One vector is turned by the same rotation once a step. Each row is the vector after some number of steps, and that number follows the row.
The counts run from 0 to 283.
[150 141 195 100 124 123 159  84 159 114  87 122 145 189 112 151 152 134
 144 117 116 151 135  92 136 155 102 168 154 146 110 141 127 132 131 108
 129 123 136 106 171 142 121 119  80 140 152 169 120 145 143 165 176 139
 118 137 108 121 122 121  90 121 160 111 122  78 111 156  67 118 127 105
 146 181 138 132 148 149 152] => 184
[144 139 176 123 125 111 149  84 176 136  76 128 134 181 137 161 144 141
 149 111 128 144 143  84 117 140 117 187 139 142  93 126 106 112 114 118
 131  99 113  94 178 155 122 118 101 125 165 151 153 145 134 168 188 130
 122 143 152 121 141 104  79 139 140 144 142  92  95 167  73 119 144 101
 150 150 139 126 161 129 158] => 77
[147 112 154  92 151 100 173 103 134  81  87 150 150 160 148 174 157 110
 167 101 128 137 144 126 127 150  95 146 143 133 120 115 114 119 133 129
 157 118 124 100 154 149 151 104 111 119 150 147 145 125 143 136 202 140
 128 147 119 122 124  86  93 110 177 112  84  93  94 150  62 147 137  87
 160 160 106 142 124 146 165] => 50
[150 125 187  90 143 123 156  95 142 103 108 125 155 188 128 145 163 133
 128 119  99 134 137 109 100 132 110 164 144 156 124 107 104 126 146 130
 146 103 130 110 166 158 136  93 103 136 163 152 111 148 125 135 195 139
 116 136 116 102 132 116 103 149 166 140 121  74  96 164  66 128 128  91
 135 153 122 157 136 172 140] => 53
[110 128 141 115 144 105 159 120 139 114  83 151 159 158 153 138 184  94
 165 107 115 133 114 125 131 160 110 130 134 145 140  95 107 131 164 119
 147 124 133 127 150 162 104 105 108 102 136 123 134 140 161 122 189 122
 174 135 112 132 147 102 117 124 193 177 128  73  95 131 130 142 149  99
 151 169 125 100 153 151 180] => 147
[152 125 176  76 120 115 150 118 129 111 121 130 158 185 137 174 171 131
 146 112 111 125 150 110  90 124  87 144 135 151 111  78  91 108 149 134
 136  97 109 119 154 149 129  78 114 127 155 163 118 139 131 125 177 123
 150 131 134 108 146 116 109 133 191 129  79  75  90 145  73 160 154 106
 134 144 127 153 130 171 137] => 246
[141 127 203  94 148 101 156  88 155 120  93 133 138 194 124 138 154 138
 129 110 109 130 145 103 107 126 118 159 142 145 105 108 101 132 135 123
 143 105 119 109 170 162 117 104  98 129 162 162 110 148 119 143 191 138
 110 141 129 108 137 105 104 169 162 154 119  77  98 157  61 119 134 103
 141 135 124 142 133 151 142] => 54
[148 106 177 102 143 126 156 114 130 101 102 128 149 167 140 167 135 136
 150  94 104 139 138 107  98 140  98 180 127 155 117  93 109 113 157 126
 154 109 103  94 152 141 140 101 105 117 160 138 124 133 130 152 198 141
 117 133 132  96 126  97 110 133 159 123 103  66  90 165  63 147 135  99
 166 163 115 143 126 145 157] => 268
[148 111 155  89 141 109 172 108 120  86  95 140 161 175 136 182 167 116
 148  97 113 145 138 128 123 154  97 161 145 141 130 114 111 123 145 120
 157 118 135 107 153 147 149 102 105 120 157 138 142 130 140 141 198 134
 129 144 114 111 125 107  98 126 166 111  84  80  96 156  64 142 127  93
 151 173 105 153 141 164 168] => 51
[141 134 153  93 142  92 153 128 128  89 108 156 166 175 145 190 180 111
 152 100 129 127 146 120 120 147 106 132 161 123 114  95  81 114 141 135
 140 114 131 124 146 159 144  79 107 117 133 134 146 131 143 131 165 110
 162 135 127 123 146 106 104 125 198 126  78  73 105 127  77 157 143 106
 150 155 119 131 149 144 156] => 28
[119 140 150  83 128  72 162 118 134 121  80 171 158 167 153 154 201 101
 165 109 115 113 127 116 105 168 113 135 148 136 112 103 105 129 129 132
 131 132 136 125 137 162 133 108 111 126 120 160 138 160 158 138 169 123
 133 133 111 132 149  89  88 135 180 160 116  93 101 138  92 141 150  96
 151 138 127 105 153 147 171] => 168
[163 138 159 107 122 116 140 100 153 136  88 118 144 183 115 171 158 131
 147 111  96 139 120 108 136 167  80 143 144 151 121 117 144 141 148  84
 113 118 111 134 146 149 104 120  95  94 164 135 131 144 160 166 178 131
 146 122 114  99 143 118 126  91 173 131  96  74 106 145  95 144 157 116
 152 196 150 116 168 135 171] => 96
[107 119 160 119 142  82 137 119 146 121  82 136 148 181 113 150 157 129
 120 104 110 147 144  98 118 138 113 146 170 142 111  77  89 146 148 124
 127  88 108 115 150 151  94 100  92 122 157 119 124 133 120 150 183 118
 129 130 151 141 145 110 110 166 172 195 118  55  87 151  98 113 133 123
 143 149 133 115 148 119 169] => 142
[130 133 121  97 144 111 168 126 160 131  78 151 150 151 128 156 133 101
 115 111 101 152 132 138 110 159  74 142 149 106 144 111 100 102 160  91
 129 107 123 139 153 151 118  94  96 104 147 153 100 136 163 141 152 139
 155 130 111 111 132  77 105 125 222 135  99  66 105 158 109 132 118  99
 132 152 144  95 140 135 188] => 200
[ 99 117 187 116 131 102 145 118 152 106  78 129 134 147 151 136 116 110
 182 105 136 156 156  88 124 157 101 161 126 151 116 121 103 110 157 114
 154 118  94 103 159 123 119 117  95 136 120 142 109 103 138 150 198 115
 132 135 131 161 125  77 103 121 196 130 105  70  99 145  92 127 143 140
 166 170 123 121 127 113 173] => 262
[150 142 161 107 123 111 133 108 159 116 102 128 126 189 115 175 156 135
 147 122 118 112 127 114 140 144 107 140 149 137 119  88  99 128 132 107
 124  88 126 146 160 166  80  85  97  97 159 131 135 143 153 142 175 104
 158 138 139 108 176 133 120 123 189 174  77  69  90 150 109 153 145 120
 152 153 145 110 155 142 151] => 226
[123 133 138  97 138  92 173 105 152 107  67 150 149 173 177 144 178 104
 167 113 108 107 116 130 105 150 120 158 143 128 125 100 104 118 129 122
 159 102 140 108 159 158 126  98 110 119 154 144 134 147 159 121 191 123
 132 136 128 114 161  99  83 149 173 189 123  92  73 165 106 145 129  98
 141 130 100 127 136 169 175] => 277
[118 114 151 114 147 126 158 114 166 117  53 156 139 144 150 152 105 107
 145 109 130 165 145 114 100 150  89 161 116 135 127 114 105 101 158 103
 131 110 107 111 155 139 122 112  98 105 147 145 118 127 151 169 172 125
 135 132 123 118 117  74 100 121 201 140 121  58 102 163  97 118 132 117
 146 172 136  79 135  99 189] => 69
[125 141 171 116 118  94 128 122 138 130 119 122 152 182 122 163 133 136
 154 109 118 159 155  88 117 159  93 177 150 138 104 113  76 113 161 143
 123  94 102 107 159 126 118 106 105 133 139 110 116 130 137 154 182 122
 160 125 153 137 121 108 100 120 179 104 114  53 100 131  92 134 167 129
 178 169 144 148 162 127 129] => 23
[153 132 188  90 125  93 143 118 128 106 118 134 143 188 116 171 171 143
 157 105 106 118 148  97 115 126  96 146 138 143  99  79  98 116 129 136
 138 101 108 125 150 153 114  86 117 125 147 160 125 138 132 134 192 125
 136 129 135 111 157 118 110 141 187 148  78  79  91 142  71 150 158 105
 146 139 132 148 130 149 143] => 247
[131 144 194 124 131  90 134 121 138 124 124 109 147 188 128 167 139 141
 164 104 113 147 145  95 137 167  98 161 148 146 104 119  93 135 160 140
 138 103 117 111 162 130 116 107 107 127 137 112 124 141 148 152 186 121
 164 132 141 129 131 109 110 108 178 111 115  54 102 123  82 146 165 116
 182 164 135 151 163 143 128] => 22
[110 117 145 111 124  83 150 117 160 123  73 148 140 166 131 145 159 124
 141 104 117 146 149  89 113 133 114 149 152 143 111  81  78 115 141 111
 134  81 114 118 149 146  92 103 103 133 146 136 129 129 124 148 183 105
 128 136 152 154 149 104  99 167 165 199 121  67  88 159 104 113 132 135
 137 151 131  99 134 130 163] => 143
[116 126 131 118 120  99 150 104 193 140  71 149 143 165 149 146 175  95
 140 116 134 152 149  96 108 133 100 131 145 136 123 105 102 101 146 101
 123 115 100 128 166 146 102 118  97 118 156 142 133 116 151 137 188 112
 164 139 140 170 145 109 121 124 177 164 113  88 100 136 117 127 167 108
 120 179 146 108 173 124 169] => 231
[168 117 188  99 122 127 159 101 146  95  76 115 126 170 142 178 140 140
 165 108 119 133 124 110 129 168  98 161 126 149 115 126 143 133 131  96
 133 115 112 118 148 139 127 110  93 111 151 168 143 137 156 163 192 128
 122 128 108  96 143 103 115 112 168 119  75  83  96 166  70 147 130 115
 163 187 121 139 126 141 176] => 182
[115 128 145  97 148  90 175 108 149 125  83 163 165 164 164 124 169  87
 145 113  99 123 127 129 100 154 104 145 146 119 138 103 109 120 154 118
 151 122 141 119 162 160 123 103 107 124 149 147  97 158 154 128 178 137
 134 142 111 131 142  81  91 154 192 172 141  76 105 150 107 120 139  91
 128 132 124 107 148 156 175] => 60
[103 127 138  97 127  76 151 114 158 122  77 155 153 162 158 131 184  79
 168 114 103 144 134 107 108 155  92 122 145 145 134 106 115 125 155 117
 144 136  99 125 149 137 112 110 107 127 150 139 104 124 143 123 188 126
 146 132 119 174 131  94 120 122 193 160 118  88  96 124 119 126 165 108
 122 166 126 118 158 155 179] => 38
[118 114 160 102 118 118 149 126 132 128  85 128 147 163 144 138 152 112
 164 110  93 139 109  99 112 157  92 151 109 171 134  94 111 132 179 117
 151 110 111 120 140 146  99 116 115 114 142 127 121 124 159 142 198 140
 150 127 119 110 139 102 115 132 170 176 138  56  81 148 124 147 173 127
 155 175 135 118 152 155 172] => 149
[143 120 145  98 122 125 160 110 133  91 111 128 148 184 119 174 171 124
 158 109 106 113 139 109 136 128  93 150 145 132 123  88  77 109 140 127
 170  95 150 110 164 150 113  76 121 120 152 137 154 124 142 129 182 122
 146 138 133 106 149 128  86 141 170 153  87  68  81 163  87 154 127 106
 148 149 121 133 131 164 158] => 138
[131 117 143 106 131 135 157 112 165 107  69 151 135 143 157 155 109 103
 158 102 124 146 137 120 102 142  90 159 117 130 132 121 109  84 144 104
 141 115 120  93 163 138 128 107 108 112 147 155 145 116 162 159 188 133
 131 141 126 119 132  80  90 107 187 133 107  92  94 170  99 138 134 109
 144 181 139  88 135 114 185] => 70
[115 115 170 113 110 113 133 116 145 135  95 122 135 169 147 139 134 117
 187 114  96 124 118  93 105 152  99 161 109 173 128  94 118 116 169 125
 155 109 111 111 155 140  88 113 110 125 156 131 106 122 145 141 208 134
 144 137 126 105 138 102 109 122 172 169 138  62  74 161 130 139 168 124
 153 173 127 112 150 152 153] => 150
[117 139 180  82 105 103 125 112 148 144  85 122 141 189 149 135 148 125
 167 123  96 107 121  97  80 160 118 164 122 155 134 108 121 129 141 114
 126 125 124 130 148 139 102  89  88 130 146 164  80 147 134 131 176 122
 139 126 101 102 155 108 104 144 190 175 135  65 100 160 123 139 150 141
 143 165 135 111 144 174 153] => 172
[127 142 113 117 127  88 136 124 167 125  87 149 136 163 139 173 135 118
 152 107 123 135 157 110 122 141  76 157 164  98 110  86  66  99 118 120
 132  83 116 122 156 138 103  97 120 112 153 129 135 120 151 145 168 114
 146 147 161 144 152  90  81 131 199 155  96  88  91 154 105 135 132 111
 143 137 138 106 137 113 162] => 4
[133 155 172 104 105  91 149 138 151 122 101 114 144 168 120 174 142 151
 160 107 101 136 155  83 156 180  88 175 171 117  89 123  85 120 132 125
 141  87 121 133 157 131 114  96 112 132 127 147 118 142 151 160 153 123
 150 120 139 124 143  91  80 136 185 114  94  77  97 147  91 138 135 127
 173 144 152 140 131 148 130] => 109
[114 129 160 124 155 107 145 116 168 123  68 147 135 154 145 145  98 112
 137 110 127 165 140 125  96 163  98 164 131 132 140 119 101 114 163 106
 126 110 114 112 168 143 109 117  86 120 145 127 101 141 152 167 176 126
 139 137 122 123 124  86 118 115 206 147 136  54 110 155 105 114 130 116
 162 167 129  87 145 105 180] => 68
[112 129 156 111 133  83 155 102 158 119  60 149 152 188 161 154 172 131
 133 111 132 146 145  93  75 147 131 164 144 134 102 109  86 118 121 135
 119 102 120 108 158 152 141  95  91 148 143 149 126 148 121 145 167  96
 137 122 145 147 146 107  94 157 169 159 128  69 103 144  79 119 140 127
 139 150 121 118 155 141 160] => 165
[114 129 130 116 108  82 146 106 185 147  83 147 158 168 126 137 170 104
 137 115 107 159 149  84 120 146  87 138 158 144 119  96  95 111 152 106
 121 113 104 123 160 139  79 109  99 115 151 137 134 116 146 152 185 119
 156 145 136 171 145 118 102 128 183 164 117  74 104 132 116 116 171 120
 127 185 163  95 176 121 165] => 230
[161 144 167 120 129 117 172 115 151 136 109 116 154 169 137 149 170 124
 137 102  91 128 127 107 147 173  92 180 151 124 109 119 110 124 155 124
 148  93 119 115 178 157 111 121 130 116 151 118 140 167 177 152 180 154
 173 128 140 103 133  90  99 117 151 127 123  85  90 147  94 146 152  77
 162 152 142 151 164 163 138] => 214
